In the data rows, 128 means zero.
Here are some points, one per row:
np.array([136, 149, 94, 118, 142, 149, 139, 150, 145, 119, 127, 115, 130, 144, 139, 120, 131, 124, 165, 102, 133, 119, 158, 103, 37, 144, 136, 149, 173, 144, 120, 134])
np.array([100, 77, 97, 113, 106, 135, 116, 115, 132, 118, 133, 151, 161, 114, 155, 178, 106, 137, 117, 107, 134, 134, 107, 129, 117, 140, 120, 154, 147, 103, 105, 131])
np.array([133, 153, 107, 110, 115, 133, 131, 180, 133, 115, 140, 136, 145, 178, 122, 119, 138, 151, 142, 131, 131, 127, 146, 114, 135, 100, 125, 108, 127, 131, 122, 125])
np.array([90, 154, 128, 95, 134, 166, 134, 117, 141, 138, 125, 127, 137, 126, 144, 124, 147, 147, 140, 145, 147, 126, 136, 163, 122, 142, 88, 116, 126, 120, 133, 135])
np.array([170, 131, 143, 162, 109, 105, 105, 100, 114, 124, 70, 147, 107, 133, 116, 134, 129, 121, 89, 145, 210, 124, 108, 152, 127, 138, 123, 62, 161, 125, 79, 135])
np.array([125, 151, 146, 127, 146, 114, 181, 111, 110, 119, 151, 113, 146, 138, 84, 122, 158, 81, 129, 124, 140, 131, 138, 100, 153, 130, 115, 114, 127, 102, 100, 107])
np.array([113, 129, 125, 133, 131, 124, 76, 126, 122, 131, 134, 147, 167, 115, 154, 163, 255, 163, 114, 136, 143, 137, 170, 144, 126, 149, 117, 133, 138, 166, 135, 141])
np.array([130, 143, 98, 112, 121, 104, 142, 137, 128, 190, 137, 127, 153, 95, 156, 112, 80, 108, 130, 123, 155, 121, 156, 100, 129, 94, 198, 106, 116, 123, 116, 144])
np.array([115, 132, 196, 96, 144, 108, 122, 174, 159, 141, 124, 136, 134, 177, 136, 188, 144, 117, 135, 140, 88, 110, 118, 178, 97, 148, 124, 128, 175, 102, 119, 111])
np.array([118, 126, 117, 125, 177, 115, 113, 94, 95, 89, 106, 98, 137, 146, 126, 104, 134, 101, 137, 128, 115, 130, 136, 147, 140, 141, 162, 112, 133, 107, 112, 114])
np.array([123, 124, 116, 156, 135, 112, 118, 127, 160, 115, 152, 133, 126, 115, 91, 161, 115, 130, 105, 131, 141, 117, 99, 120, 118, 142, 123, 158, 130, 134, 185, 139])
np.array([135, 191, 122, 122, 117, 132, 129, 167, 145, 123, 109, 98, 151, 77, 138, 141, 132, 142, 144, 106, 108, 169, 104, 135, 143, 134, 119, 125, 132, 121, 142, 132])
np.array([136, 97, 123, 164, 129, 156, 115, 112, 144, 126, 169, 139, 135, 126, 151, 135, 101, 147, 140, 157, 142, 125, 111, 121, 131, 151, 145, 175, 113, 135, 134, 120])
np.array([134, 73, 144, 91, 126, 109, 120, 167, 177, 86, 80, 158, 146, 112, 117, 118, 127, 113, 130, 125, 110, 137, 152, 120, 132, 158, 102, 134, 126, 142, 223, 125])
np.array([115, 101, 147, 111, 116, 135, 170, 52, 145, 137, 43, 66, 56, 126, 166, 121, 152, 126, 92, 140, 96, 76, 131, 46, 118, 141, 131, 158, 99, 150, 59, 105])
np.array([138, 108, 120, 122, 102, 121, 115, 135, 80, 144, 143, 128, 132, 140, 105, 111, 159, 148, 118, 154, 118, 131, 139, 121, 79, 133, 122, 151, 116, 125, 134, 111])
np.array([112, 142, 116, 119, 143, 119, 130, 150, 116, 134, 103, 158, 105, 127, 131, 158, 127, 140, 153, 140, 127, 139, 83, 123, 121, 120, 118, 168, 97, 150, 127, 114])
np.array([160, 164, 144, 122, 158, 147, 103, 137, 73, 107, 119, 106, 102, 86, 141, 157, 135, 139, 116, 128, 150, 97, 178, 181, 246, 142, 105, 90, 130, 128, 146, 150])
np.array([114, 144, 131, 133, 114, 132, 125, 127, 123, 131, 107, 138, 161, 164, 123, 93, 66, 173, 129, 165, 116, 114, 135, 115, 118, 143, 129, 139, 126, 133, 132, 143])
np.array([66, 146, 109, 103, 101, 149, 124, 155, 108, 120, 125, 107, 152, 129, 134, 131, 143, 128, 145, 138, 135, 127, 126, 129, 124, 128, 51, 155, 145, 126, 165, 121])
np.array([130, 139, 129, 163, 167, 135, 158, 132, 103, 165, 132, 145, 136, 160, 104, 120, 156, 93, 172, 112, 119, 114, 112, 104, 160, 118, 148, 93, 134, 116, 106, 111])
np.array([135, 124, 120, 137, 84, 136, 166, 106, 123, 119, 132, 148, 136, 114, 85, 154, 115, 150, 111, 115, 159, 125, 115, 134, 115, 138, 137, 136, 139, 113, 118, 119])
np.array([107, 126, 140, 127, 119, 156, 115, 147, 129, 120, 151, 139, 140, 85, 97, 123, 102, 140, 136, 107, 119, 108, 115, 132, 86, 140, 130, 139, 92, 179, 90, 118])
np.array([149, 123, 120, 106, 128, 107, 141, 129, 159, 116, 143, 117, 133, 135, 149, 53, 106, 127, 112, 109, 103, 145, 142, 148, 146, 127, 133, 81, 109, 103, 104, 89])
np.array([129, 92, 137, 139, 155, 137, 183, 127, 129, 106, 152, 139, 125, 94, 136, 134, 102, 143, 123, 134, 123, 153, 106, 121, 82, 131, 112, 78, 95, 141, 158, 166])
np.array([141, 95, 148, 147, 125, 171, 108, 119, 145, 174, 154, 163, 131, 91, 113, 109, 93, 162, 117, 93, 125, 136, 122, 112, 121, 91, 146, 161, 145, 129, 153, 108])
np.array([130, 137, 122, 204, 107, 127, 108, 119, 136, 146, 151, 153, 111, 124, 156, 130, 99, 112, 111, 97, 110, 113, 117, 73, 141, 115, 190, 102, 116, 94, 145, 150])
np.array([113, 144, 147, 131, 126, 169, 122, 130, 135, 84, 138, 148, 97, 129, 128, 105, 119, 108, 129, 90, 132, 143, 124, 143, 83, 121, 153, 141, 102, 135, 168, 137])
np.array([125, 94, 141, 96, 36, 118, 149, 149, 100, 88, 121, 157, 108, 136, 99, 121, 151, 118, 158, 142, 131, 116, 127, 178, 134, 139, 133, 127, 130, 132, 111, 151])
np.array([177, 87, 136, 100, 153, 137, 97, 102, 98, 110, 144, 113, 116, 146, 134, 108, 128, 104, 127, 100, 136, 124, 72, 134, 126, 117, 114, 101, 157, 135, 120, 176])
np.array([86, 158, 134, 135, 103, 107, 126, 149, 142, 152, 119, 123, 140, 129, 125, 119, 137, 120, 130, 141, 93, 139, 125, 150, 150, 123, 120, 143, 214, 145, 137, 153])
np.array([142, 119, 131, 156, 165, 112, 128, 115, 107, 141, 109, 126, 112, 131, 149, 60, 129, 82, 143, 114, 98, 135, 168, 126, 121, 110, 94, 129, 125, 112, 158, 150])
np.array([198, 171, 89, 139, 131, 151, 115, 138, 139, 114, 141, 141, 144, 156, 139, 147, 85, 154, 122, 139, 123, 143, 126, 138, 120, 139, 82, 143, 121, 156, 103, 128])
np.array([97, 115, 96, 127, 121, 119, 158, 134, 138, 142, 127, 123, 153, 177, 146, 146, 140, 149, 131, 131, 165, 159, 122, 141, 128, 112, 103, 121, 130, 179, 134, 89])
np.array([164, 139, 122, 148, 171, 108, 178, 114, 112, 165, 117, 133, 106, 129, 107, 82, 161, 139, 134, 126, 112, 144, 97, 124, 151, 105, 195, 124, 122, 113, 103, 109])
np.array([181, 153, 125, 116, 130, 168, 114, 74, 184, 142, 46, 64, 122, 108, 155, 162, 180, 20, 93, 182, 87, 111, 171, 117, 163, 113, 129, 111, 71, 128, 88, 148])
There is one direction along which these points spread out most. Take the direction at right angles to it along which they spread out most. Go by this last direction. Where along it does each point below lie, from 0 to 99? The average is 50, and the first point in the table lies past the average. One standard deviation of the points above along it is 16.
np.array([112, 159, 99, 91, 138, 80, 117, 62, 114, 98, 122, 156, 104, 120, 103, 139, 140, 136, 143, 132, 117, 116, 108, 167, 138, 109, 124, 105, 152, 91, 154, 137]) 42
np.array([143, 97, 142, 100, 107, 138, 110, 125, 127, 115, 137, 156, 133, 157, 127, 126, 112, 155, 112, 163, 128, 122, 105, 108, 126, 113, 142, 136, 84, 115, 142, 117]) 59
np.array([117, 113, 119, 141, 119, 149, 140, 166, 104, 169, 173, 136, 106, 105, 137, 137, 76, 117, 120, 169, 137, 152, 128, 105, 137, 147, 151, 149, 130, 125, 138, 97]) 67
np.array([126, 128, 138, 166, 135, 112, 121, 84, 107, 158, 127, 142, 103, 139, 111, 188, 88, 156, 152, 141, 86, 130, 168, 80, 156, 108, 152, 110, 117, 111, 103, 134]) 66
np.array([134, 116, 106, 109, 129, 137, 114, 149, 112, 162, 129, 109, 124, 135, 122, 147, 129, 127, 134, 49, 150, 120, 112, 159, 133, 163, 122, 154, 118, 160, 140, 114]) 47
np.array([129, 134, 175, 143, 132, 79, 119, 84, 117, 145, 195, 125, 123, 115, 164, 105, 107, 103, 122, 110, 137, 98, 129, 101, 149, 135, 141, 113, 105, 107, 109, 99]) 70
np.array([117, 108, 146, 146, 125, 122, 111, 134, 145, 75, 133, 48, 123, 111, 122, 111, 130, 150, 133, 154, 127, 134, 122, 135, 121, 100, 130, 135, 159, 130, 163, 128]) 44
np.array([104, 121, 112, 137, 145, 90, 101, 153, 173, 123, 147, 107, 110, 130, 119, 111, 137, 130, 135, 133, 144, 135, 128, 157, 124, 133, 97, 142, 119, 130, 120, 123]) 43
np.array([115, 135, 163, 121, 143, 128, 151, 188, 136, 125, 124, 123, 140, 136, 104, 132, 142, 128, 89, 110, 161, 152, 164, 130, 136, 96, 133, 149, 136, 117, 114, 170]) 44
